In the data rows, the value 128 means zero.
Two rows play each game, the first against the second. How much does the first row win by? 7 is about a draw, 15 a big win and 0 a big loss. Wins can go round in a circle: one row can beat a second, the second a third and the third the first.
[115, 166, 102, 183, 140, 136, 85, 117]
[160, 22, 177, 82, 182, 176, 177, 47] 15
[161, 122, 153, 80, 152, 145, 119, 86]
[159, 95, 122, 82, 174, 187, 119, 64] 0
[81, 110, 137, 142, 70, 127, 156, 173]
[119, 115, 144, 137, 157, 163, 80, 104] 8
[81, 128, 95, 161, 88, 91, 139, 165]
[179, 69, 149, 51, 184, 176, 150, 72] 9
[117, 154, 102, 129, 149, 147, 77, 108]
[136, 161, 84, 137, 152, 142, 96, 110] 6
[177, 102, 128, 64, 170, 166, 98, 86]
[168, 130, 136, 91, 158, 149, 76, 104] 12
[87, 156, 115, 176, 115, 126, 114, 148]
[118, 105, 138, 117, 158, 159, 102, 91] 14
[177, 75, 167, 51, 172, 166, 136, 74]
[88, 142, 113, 156, 84, 110, 129, 169] 9
[93, 148, 102, 179, 120, 130, 91, 125]
[160, 157, 94, 138, 148, 103, 122, 125] 6
[141, 103, 106, 109, 100, 101, 154, 159]
[147, 108, 129, 114, 170, 185, 110, 74] 0
[141, 152, 91, 133, 118, 87, 146, 142]
[119, 121, 104, 135, 94, 93, 165, 166] 7
[121, 164, 87, 142, 136, 137, 105, 123]
[126, 170, 96, 162, 119, 102, 132, 127] 5
[166, 39, 183, 59, 184, 188, 183, 51]
[197, 121, 141, 101, 159, 99, 88, 111] 15
[113, 168, 85, 180, 107, 103, 128, 144]
[91, 139, 119, 182, 97, 109, 128, 169] 5
[143, 104, 114, 114, 171, 184, 101, 75]
[110, 115, 117, 120, 91, 103, 177, 156] 8
[138, 161, 94, 136, 146, 139, 84, 113]
[170, 157, 102, 137, 139, 92, 115, 135] 7
[151, 100, 131, 89, 170, 179, 118, 58]
[181, 149, 125, 135, 147, 107, 103, 112] 14
[103, 113, 149, 166, 125, 133, 86, 140]
[133, 131, 135, 110, 140, 134, 98, 104] 7
[187, 137, 146, 86, 166, 134, 79, 104]
[177, 73, 213, 71, 164, 147, 156, 78] 0
[159, 142, 107, 139, 117, 91, 161, 144]
[116, 149, 119, 142, 104, 112, 151, 155] 8
[99, 166, 90, 174, 116, 98, 123, 145]
[168, 86, 158, 75, 176, 192, 125, 68] 15
[144, 118, 104, 126, 105, 101, 161, 153]
[139, 144, 91, 143, 124, 92, 117, 133] 8
[89, 130, 115, 144, 73, 111, 153, 174]
[150, 22, 170, 83, 183, 181, 180, 46] 9
[190, 139, 117, 112, 160, 128, 84, 117]
[111, 136, 119, 161, 145, 161, 80, 113] 4
[144, 145, 108, 140, 112, 95, 152, 142]
[110, 127, 143, 148, 137, 147, 84, 135] 7
[158, 125, 146, 94, 173, 159, 106, 91]
[168, 89, 157, 109, 142, 87, 161, 135] 14
[83, 129, 149, 162, 95, 134, 117, 158]
[86, 121, 146, 132, 89, 136, 130, 160] 7
[106, 93, 134, 110, 79, 113, 154, 175]
[178, 86, 212, 100, 164, 124, 191, 120] 2
[137, 98, 176, 126, 161, 173, 119, 92]
[113, 123, 142, 131, 141, 144, 112, 117] 6
[138, 159, 108, 129, 128, 92, 151, 139]
[75, 157, 121, 190, 100, 120, 119, 159] 9
[104, 145, 120, 158, 90, 96, 165, 167]
[169, 105, 128, 102, 168, 156, 92, 99] 6
[87, 147, 130, 167, 129, 122, 103, 143]
[109, 135, 167, 140, 158, 168, 78, 116] 10
[150, 164, 101, 128, 153, 113, 121, 117]
[115, 141, 111, 164, 131, 142, 95, 132] 7
[151, 107, 122, 102, 165, 165, 116, 78]
[155, 156, 100, 131, 129, 93, 144, 132] 9
[115, 155, 116, 144, 111, 110, 148, 142]
[146, 130, 108, 102, 164, 154, 93, 90] 9
[167, 111, 120, 123, 122, 84, 172, 138]
[98, 113, 195, 121, 116, 174, 124, 148] 4
[93, 112, 142, 129, 76, 132, 138, 164]
[112, 159, 156, 147, 160, 152, 105, 119] 7
[86, 130, 145, 175, 123, 135, 84, 157]
[93, 139, 148, 148, 81, 118, 140, 155] 7
[169, 147, 116, 123, 139, 98, 124, 133]
[86, 153, 140, 157, 96, 132, 140, 152] 9
[134, 129, 113, 130, 106, 89, 158, 144]
[122, 96, 136, 118, 100, 98, 193, 164] 6
[158, 123, 114, 122, 120, 106, 163, 143]
[105, 84, 144, 117, 102, 87, 156, 153] 7
[107, 105, 144, 129, 94, 112, 138, 144]
[133, 172, 81, 139, 149, 115, 118, 125] 7
[94, 126, 121, 138, 70, 112, 157, 174]
[152, 146, 100, 95, 158, 155, 83, 90] 5
[93, 148, 103, 145, 83, 81, 152, 177]
[100, 165, 102, 170, 117, 103, 137, 145] 12
[107, 115, 179, 125, 99, 144, 132, 137]
[111, 144, 115, 138, 133, 143, 96, 124] 6
[109, 139, 112, 124, 99, 101, 156, 143]
[103, 152, 137, 157, 146, 155, 77, 119] 8
[153, 75, 149, 86, 176, 168, 133, 69]
[136, 110, 150, 85, 151, 158, 114, 93] 11
[138, 126, 113, 112, 169, 178, 102, 71]
[100, 150, 140, 177, 139, 154, 86, 124] 0
[126, 142, 98, 133, 100, 101, 163, 155]
[91, 145, 106, 189, 109, 104, 101, 149] 9
[155, 42, 165, 79, 178, 161, 181, 51]
[102, 134, 118, 138, 89, 102, 155, 169] 8
[144, 52, 167, 84, 172, 156, 154, 64]
[150, 137, 113, 123, 127, 89, 139, 138] 13
[170, 140, 116, 129, 132, 96, 147, 133]
[151, 43, 182, 78, 181, 170, 161, 61] 0
[87, 109, 183, 119, 97, 165, 122, 158]
[208, 73, 167, 51, 176, 149, 136, 100] 8
[97, 106, 131, 144, 77, 101, 155, 179]
[90, 138, 137, 172, 120, 129, 101, 138] 10
[93, 109, 164, 158, 147, 153, 75, 136]
[162, 60, 141, 67, 169, 182, 132, 74] 10
[72, 85, 153, 119, 79, 144, 135, 170]
[122, 139, 100, 161, 103, 97, 155, 160] 8
[185, 147, 107, 127, 151, 87, 96, 116]
[101, 180, 96, 182, 126, 128, 108, 129] 11
[83, 143, 113, 179, 95, 124, 131, 155]
[181, 155, 131, 136, 150, 84, 130, 119] 4
[130, 141, 98, 158, 103, 91, 149, 159]
[85, 124, 151, 156, 104, 134, 108, 158] 8
[119, 131, 126, 110, 90, 98, 155, 154]
[108, 144, 122, 145, 88, 111, 149, 157] 9
[130, 156, 93, 152, 108, 88, 145, 152]
[94, 146, 118, 169, 89, 94, 133, 165] 8
[140, 146, 113, 133, 125, 90, 157, 132]
[89, 100, 155, 122, 77, 125, 184, 177] 7
[104, 167, 93, 170, 131, 126, 98, 129]
[99, 107, 157, 106, 98, 135, 144, 150] 8
[90, 161, 125, 172, 131, 140, 95, 129]
[144, 159, 93, 153, 133, 93, 116, 138] 3
[175, 36, 192, 56, 176, 165, 176, 86]
[174, 142, 128, 90, 162, 129, 72, 101] 15
[146, 105, 132, 98, 167, 175, 110, 67]
[136, 109, 115, 103, 159, 166, 97, 80] 7
[189, 130, 116, 122, 147, 78, 128, 137]
[112, 138, 128, 136, 107, 119, 134, 143] 8
[191, 81, 162, 53, 169, 159, 129, 98]
[101, 157, 110, 163, 88, 100, 145, 149] 8
[130, 66, 155, 91, 168, 166, 122, 69]
[136, 129, 113, 124, 119, 112, 137, 134] 10
[114, 174, 90, 171, 117, 108, 133, 139]
[121, 165, 105, 146, 145, 123, 137, 116] 11
[116, 140, 112, 156, 99, 102, 150, 153]
[177, 124, 223, 104, 158, 123, 177, 81] 7
[92, 171, 109, 191, 111, 113, 99, 156]
[175, 83, 145, 55, 181, 163, 124, 78] 11
[123, 86, 185, 129, 157, 156, 125, 106]
[104, 143, 112, 131, 74, 109, 160, 172] 8
[137, 141, 105, 128, 96, 79, 160, 155]
[185, 77, 215, 66, 174, 135, 153, 112] 0
[85, 167, 110, 169, 111, 109, 130, 153]
[153, 109, 158, 83, 154, 141, 101, 91] 9
[85, 123, 143, 158, 132, 148, 87, 142]
[97, 164, 118, 168, 101, 129, 120, 147] 6
[142, 131, 100, 134, 106, 99, 161, 153]
[113, 165, 98, 149, 103, 110, 148, 160] 9
[110, 177, 89, 174, 111, 104, 131, 140]
[129, 154, 85, 154, 119, 97, 136, 139] 6
[156, 141, 96, 121, 125, 90, 147, 136]
[154, 39, 172, 95, 181, 184, 163, 55] 1
[116, 163, 69, 184, 118, 128, 116, 140]
[145, 136, 124, 118, 144, 141, 92, 119] 8
[162, 87, 156, 84, 179, 172, 135, 76]
[116, 131, 118, 123, 89, 105, 155, 154] 11
[107, 149, 135, 164, 150, 160, 71, 116]
[137, 154, 97, 154, 122, 96, 169, 147] 4
[154, 158, 95, 127, 153, 140, 100, 112]
[150, 91, 221, 97, 161, 146, 138, 89] 8
[111, 104, 154, 122, 138, 144, 87, 109]
[142, 179, 94, 149, 149, 107, 108, 122] 6
[137, 59, 161, 76, 179, 149, 153, 58]
[117, 133, 116, 150, 156, 167, 84, 94] 0
[102, 181, 107, 168, 145, 139, 94, 122]
[167, 144, 105, 126, 143, 93, 131, 122] 6
[113, 145, 111, 144, 160, 172, 85, 94]
[86, 149, 101, 150, 74, 101, 156, 181] 1
[85, 99, 155, 128, 76, 148, 143, 172]
[143, 158, 89, 154, 122, 103, 139, 136] 8
[110, 147, 105, 161, 94, 124, 153, 157]
[116, 183, 97, 164, 143, 136, 84, 127] 8
[191, 42, 176, 43, 178, 171, 170, 85]
[101, 137, 104, 168, 92, 91, 134, 166] 11
[120, 139, 135, 147, 102, 111, 154, 133]
[107, 155, 109, 169, 139, 159, 86, 109] 9
[132, 158, 102, 157, 117, 85, 134, 147]
[132, 90, 143, 124, 159, 175, 91, 84] 9
[193, 102, 215, 129, 163, 107, 197, 117]
[176, 127, 137, 125, 134, 74, 157, 135] 10
[112, 138, 105, 142, 87, 112, 157, 155]
[101, 142, 138, 167, 122, 129, 94, 133] 8
[156, 72, 143, 68, 174, 191, 148, 63]
[64, 100, 126, 164, 84, 106, 131, 177] 3
[178, 145, 114, 129, 148, 94, 122, 129]
[153, 152, 93, 144, 120, 88, 135, 137] 9
[116, 159, 117, 167, 153, 147, 76, 105]
[108, 94, 134, 126, 77, 109, 165, 183] 6
[211, 77, 177, 57, 178, 143, 132, 99]
[139, 72, 159, 102, 178, 188, 121, 56] 0
[116, 96, 130, 101, 89, 113, 187, 166]
[138, 140, 111, 102, 156, 148, 75, 94] 4
[169, 160, 117, 120, 155, 108, 126, 122]
[157, 125, 132, 88, 158, 161, 91, 93] 4
[124, 164, 107, 134, 118, 104, 144, 140]
[191, 59, 191, 52, 169, 155, 175, 97] 6
[99, 140, 98, 170, 81, 90, 138, 166]
[154, 94, 146, 79, 168, 183, 120, 61] 10
[133, 181, 96, 150, 132, 104, 131, 126]
[116, 155, 92, 159, 121, 113, 119, 139] 7
[145, 108, 147, 76, 158, 161, 119, 91]
[87, 147, 114, 181, 110, 124, 88, 151] 4
[100, 148, 109, 147, 82, 108, 144, 158]
[132, 166, 84, 145, 123, 89, 142, 141] 7
[136, 72, 201, 98, 170, 168, 128, 87]
[112, 117, 114, 125, 86, 99, 160, 169] 12
[73, 142, 140, 166, 109, 128, 105, 158]
[92, 150, 112, 145, 115, 120, 138, 151] 8
[107, 139, 103, 156, 96, 111, 149, 167]
[111, 108, 142, 122, 86, 108, 167, 166] 5
[117, 134, 105, 125, 148, 154, 82, 101]
[197, 83, 165, 52, 176, 144, 123, 89] 15
[111, 110, 104, 148, 86, 98, 163, 174]
[131, 145, 149, 156, 169, 171, 99, 96] 10
[159, 142, 102, 146, 128, 100, 147, 134]
[133, 96, 153, 95, 108, 122, 188, 144] 6
[100, 140, 133, 132, 79, 129, 145, 165]
[107, 132, 126, 148, 75, 123, 153, 148] 8
[106, 174, 114, 151, 141, 118, 102, 128]
[83, 161, 119, 175, 114, 129, 102, 145] 7
[88, 121, 106, 130, 78, 95, 158, 174]
[169, 109, 129, 120, 126, 100, 165, 134] 5
[158, 167, 98, 127, 155, 115, 95, 125]
[170, 113, 127, 91, 170, 164, 105, 92] 4
[98, 162, 81, 169, 122, 114, 110, 147]
[137, 92, 151, 94, 172, 180, 109, 57] 15
[117, 135, 109, 164, 145, 170, 86, 102]
[105, 91, 146, 105, 84, 125, 174, 169] 10
[103, 139, 117, 147, 99, 109, 139, 161]
[95, 136, 106, 183, 86, 97, 116, 173] 7
[98, 119, 130, 133, 73, 106, 161, 181]
[102, 134, 133, 132, 84, 127, 135, 164] 7
[100, 110, 154, 135, 148, 155, 93, 122]
[177, 70, 153, 55, 173, 170, 129, 70] 13
[154, 135, 116, 120, 150, 141, 87, 102]
[87, 141, 116, 163, 85, 108, 138, 164] 7
[86, 116, 201, 127, 112, 170, 118, 146]
[132, 131, 108, 124, 97, 91, 173, 153] 8
[111, 130, 120, 112, 91, 106, 157, 143]
[111, 172, 81, 178, 124, 122, 114, 125] 8
[147, 149, 97, 127, 166, 155, 93, 94]
[95, 166, 116, 158, 108, 119, 127, 153] 4
[176, 96, 221, 94, 172, 135, 187, 108]
[189, 136, 124, 117, 154, 114, 78, 114] 15
[88, 121, 183, 128, 101, 160, 123, 150]
[83, 154, 111, 184, 93, 111, 130, 171] 6
[122, 167, 72, 157, 138, 116, 108, 122]
[102, 81, 161, 110, 90, 120, 172, 168] 7
[115, 167, 96, 150, 139, 121, 115, 120]
[144, 128, 103, 114, 109, 99, 167, 145] 6
[143, 155, 110, 120, 166, 156, 102, 104]
[141, 119, 112, 109, 99, 97, 171, 158] 10
[126, 112, 137, 119, 100, 111, 172, 162]
[106, 118, 115, 138, 80, 97, 175, 171] 8
[173, 115, 148, 73, 165, 157, 74, 92]
[108, 131, 114, 151, 80, 109, 160, 175] 12
[133, 170, 93, 146, 124, 84, 149, 136]
[106, 133, 101, 140, 84, 92, 160, 168] 6
[173, 153, 104, 130, 140, 83, 137, 127]
[169, 159, 100, 120, 154, 106, 112, 121] 6
[100, 141, 108, 150, 88, 89, 183, 174]
[167, 108, 136, 72, 165, 152, 111, 76] 7
[113, 95, 159, 112, 157, 150, 103, 102]
[179, 158, 117, 116, 162, 105, 106, 119] 12
[129, 96, 151, 130, 174, 175, 100, 77]
[130, 93, 162, 93, 102, 119, 167, 150] 15
[116, 157, 96, 155, 136, 135, 77, 117]
[141, 133, 95, 131, 111, 84, 150, 144] 6
[183, 62, 178, 53, 170, 158, 152, 69]
[99, 101, 207, 114, 112, 162, 126, 127] 6
[125, 182, 95, 155, 145, 109, 124, 119]
[105, 141, 128, 163, 150, 155, 79, 104] 10
[115, 117, 113, 127, 91, 103, 162, 162]
[74, 110, 137, 125, 74, 150, 157, 170] 7
[103, 131, 102, 146, 83, 102, 131, 162]
[138, 175, 103, 147, 134, 88, 136, 123] 9
[167, 64, 146, 75, 176, 189, 161, 43]
[166, 80, 137, 67, 172, 168, 135, 73] 15
[154, 116, 200, 92, 157, 147, 136, 86]
[115, 124, 142, 151, 150, 162, 78, 105] 2
[132, 156, 123, 136, 124, 113, 143, 137]
[135, 131, 105, 136, 112, 100, 160, 147] 7
[109, 99, 191, 108, 104, 152, 139, 136]
[109, 146, 103, 137, 92, 92, 157, 158] 9
[183, 32, 211, 57, 170, 175, 183, 77]
[140, 82, 193, 73, 160, 145, 142, 85] 7
[107, 145, 119, 148, 91, 119, 138, 162]
[195, 66, 154, 45, 172, 154, 145, 80] 4
[119, 110, 166, 128, 151, 147, 107, 99]
[101, 171, 119, 151, 130, 140, 101, 135] 4
[191, 110, 131, 66, 172, 133, 109, 102]
[77, 125, 119, 171, 78, 91, 127, 170] 14
[130, 156, 108, 140, 98, 92, 143, 163]
[182, 133, 134, 95, 160, 133, 67, 103] 0
[137, 151, 91, 125, 145, 129, 81, 117]
[129, 148, 90, 148, 155, 137, 83, 111] 6
[179, 58, 172, 42, 171, 163, 137, 74]
[94, 111, 119, 126, 81, 102, 156, 169] 14
[83, 123, 122, 148, 72, 128, 162, 164]
[116, 149, 123, 153, 142, 131, 122, 117] 8
[96, 119, 147, 123, 80, 137, 164, 164]
[148, 139, 96, 128, 125, 86, 155, 145] 7
[198, 80, 207, 58, 175, 137, 147, 107]
[203, 108, 155, 66, 169, 135, 88, 104] 13
[104, 135, 106, 144, 91, 109, 155, 156]
[140, 42, 160, 76, 176, 180, 167, 68] 11
[102, 119, 132, 124, 79, 108, 161, 166]
[167, 150, 108, 113, 157, 109, 74, 114] 5
[137, 166, 92, 144, 143, 107, 122, 113]
[195, 67, 165, 58, 174, 170, 136, 87] 11
[151, 172, 100, 136, 147, 108, 101, 114]
[116, 121, 106, 117, 83, 119, 157, 169] 7
[106, 89, 131, 133, 96, 92, 158, 165]
[131, 162, 93, 164, 123, 96, 142, 144] 10
[133, 156, 101, 139, 137, 90, 125, 128]
[130, 85, 159, 82, 163, 163, 124, 62] 8
[176, 140, 114, 135, 155, 96, 96, 117]
[126, 78, 188, 111, 170, 159, 137, 90] 2
[162, 97, 214, 74, 162, 152, 162, 79]
[104, 139, 149, 132, 80, 127, 143, 148] 9
[119, 169, 108, 158, 142, 115, 128, 123]
[135, 55, 163, 79, 165, 164, 134, 66] 15
[177, 96, 147, 64, 173, 162, 112, 92]
[141, 173, 113, 135, 137, 132, 83, 118] 8
[106, 115, 149, 119, 79, 129, 142, 154]
[114, 131, 102, 144, 93, 91, 159, 159] 9
[115, 150, 128, 141, 102, 113, 150, 148]
[90, 178, 106, 193, 120, 122, 91, 147] 8
[196, 81, 158, 47, 170, 141, 128, 93]
[141, 166, 103, 142, 134, 92, 141, 141] 11
[115, 161, 100, 154, 147, 153, 78, 106]
[94, 110, 115, 120, 73, 112, 163, 166] 7
[117, 156, 127, 163, 159, 168, 87, 106]
[123, 140, 101, 128, 139, 147, 83, 104] 9
[130, 151, 96, 152, 132, 127, 100, 135]
[116, 136, 103, 133, 94, 87, 163, 164] 6
[159, 154, 105, 122, 149, 141, 71, 107]
[190, 114, 148, 65, 169, 153, 102, 95] 6
[115, 180, 89, 165, 128, 119, 113, 134]
[97, 144, 123, 149, 88, 97, 148, 148] 5
[107, 122, 149, 109, 83, 127, 153, 163]
[184, 157, 127, 111, 161, 129, 68, 94] 6
[103, 167, 106, 158, 135, 139, 77, 126]
[186, 117, 136, 113, 159, 90, 116, 120] 6
[148, 127, 142, 122, 171, 171, 96, 86]
[169, 35, 186, 45, 175, 172, 171, 74] 15
[158, 113, 123, 119, 118, 80, 153, 135]
[87, 133, 111, 167, 80, 118, 127, 171] 11
[86, 113, 124, 125, 72, 108, 166, 172]
[81, 122, 139, 127, 74, 120, 165, 165] 7
[87, 156, 111, 181, 128, 139, 92, 137]
[100, 116, 116, 156, 79, 111, 131, 181] 2
[146, 160, 81, 172, 122, 91, 130, 134]
[154, 124, 124, 129, 130, 96, 143, 144] 4
[117, 131, 88, 127, 90, 92, 153, 166]
[146, 59, 158, 89, 172, 181, 129, 59] 3
[133, 180, 85, 149, 147, 129, 96, 112]
[162, 134, 106, 111, 128, 99, 149, 135] 7
[123, 147, 109, 148, 133, 128, 82, 121]
[160, 64, 164, 51, 177, 159, 140, 64] 8
[166, 66, 166, 68, 170, 164, 144, 73]
[200, 128, 149, 111, 169, 116, 112, 121] 15
[93, 133, 109, 149, 80, 108, 164, 164]
[115, 147, 102, 155, 106, 99, 157, 149] 7
[194, 140, 122, 117, 153, 97, 104, 127]
[99, 96, 186, 135, 105, 110, 144, 156] 8
[150, 128, 117, 130, 113, 87, 153, 140]
[104, 148, 106, 161, 92, 107, 122, 157] 9
[158, 136, 98, 118, 162, 140, 90, 106]
[145, 64, 165, 67, 166, 155, 133, 76] 6
[180, 158, 107, 140, 150, 100, 106, 113]
[124, 112, 122, 109, 111, 105, 155, 142] 6
[110, 108, 148, 143, 106, 109, 141, 142]
[138, 134, 127, 116, 119, 95, 162, 138] 7
[105, 157, 127, 152, 110, 118, 120, 144]
[161, 60, 143, 65, 173, 164, 155, 64] 10
[111, 99, 161, 137, 126, 128, 123, 131]
[166, 161, 94, 134, 135, 83, 137, 127] 8
[106, 140, 97, 159, 142, 147, 94, 113]
[84, 138, 139, 159, 111, 139, 101, 155] 5
[142, 137, 105, 133, 107, 106, 159, 143]
[116, 154, 136, 136, 109, 105, 140, 148] 7
[127, 165, 95, 148, 135, 113, 103, 120]
[128, 170, 97, 166, 128, 111, 131, 137] 7
[133, 134, 108, 138, 101, 95, 173, 163]
[93, 133, 153, 132, 87, 134, 157, 148] 8
[178, 155, 105, 112, 164, 128, 98, 115]
[162, 130, 152, 74, 157, 148, 95, 92] 5
[123, 96, 148, 118, 164, 163, 109, 92]
[175, 118, 137, 110, 130, 105, 158, 142] 14
[92, 184, 99, 176, 121, 120, 108, 133]
[84, 141, 103, 163, 84, 110, 130, 168] 3
[130, 114, 114, 121, 159, 171, 82, 90]
[159, 77, 218, 73, 172, 137, 168, 108] 15
[159, 118, 117, 126, 121, 109, 168, 153]
[132, 155, 113, 117, 145, 164, 87, 105] 5
[137, 128, 114, 119, 160, 174, 91, 89]
[128, 111, 137, 122, 106, 123, 142, 140] 10
[81, 126, 122, 175, 85, 99, 125, 164]
[188, 142, 113, 96, 166, 128, 99, 107] 3
[121, 117, 113, 120, 86, 104, 170, 175]
[85, 156, 133, 165, 103, 126, 124, 142] 10
[186, 139, 128, 118, 149, 85, 132, 124]
[96, 124, 128, 115, 81, 129, 153, 164] 7
[140, 83, 142, 110, 175, 162, 125, 60]
[93, 141, 122, 164, 125, 140, 89, 141] 1
[102, 138, 105, 147, 80, 111, 149, 172]
[115, 152, 109, 130, 94, 109, 145, 150] 7
[126, 134, 130, 149, 161, 167, 83, 90]
[90, 129, 108, 137, 78, 88, 160, 176] 4
[95, 95, 151, 120, 79, 126, 159, 180]
[138, 129, 160, 107, 149, 138, 115, 104] 4
[79, 145, 127, 172, 85, 127, 128, 165]
[165, 94, 145, 68, 173, 160, 134, 73] 12
[116, 161, 108, 158, 156, 155, 85, 99]
[178, 173, 93, 127, 144, 98, 119, 123] 7
[112, 131, 103, 127, 80, 114, 169, 159]
[84, 93, 176, 126, 95, 152, 125, 161] 6
[154, 109, 139, 124, 121, 91, 170, 137]
[102, 143, 116, 150, 155, 175, 64, 103] 5
[114, 171, 114, 156, 138, 115, 128, 123]
[209, 119, 145, 100, 169, 121, 114, 100] 9
[173, 163, 107, 118, 162, 106, 108, 110]
[106, 125, 161, 145, 159, 166, 86, 105] 5
[142, 112, 146, 109, 172, 151, 104, 71]
[120, 95, 160, 123, 163, 158, 115, 79] 4
[132, 119, 120, 115, 160, 183, 99, 82]
[80, 157, 93, 181, 104, 111, 112, 155] 0
[88, 113, 152, 136, 81, 146, 137, 173]
[96, 161, 118, 175, 146, 133, 102, 125] 8
[92, 164, 112, 172, 122, 135, 115, 144]
[97, 132, 97, 162, 85, 93, 154, 169] 3
[132, 129, 103, 132, 99, 102, 155, 166]
[151, 111, 127, 82, 157, 169, 107, 80] 2
[144, 152, 81, 126, 161, 145, 82, 98]
[130, 126, 130, 116, 162, 172, 82, 89] 8
[109, 108, 134, 132, 82, 108, 169, 179]
[109, 111, 153, 121, 88, 158, 140, 139] 5
[155, 106, 135, 82, 166, 163, 93, 68]
[119, 164, 86, 147, 132, 154, 102, 116] 0
[86, 139, 112, 178, 108, 119, 90, 153]
[113, 146, 139, 166, 148, 155, 57, 109] 10
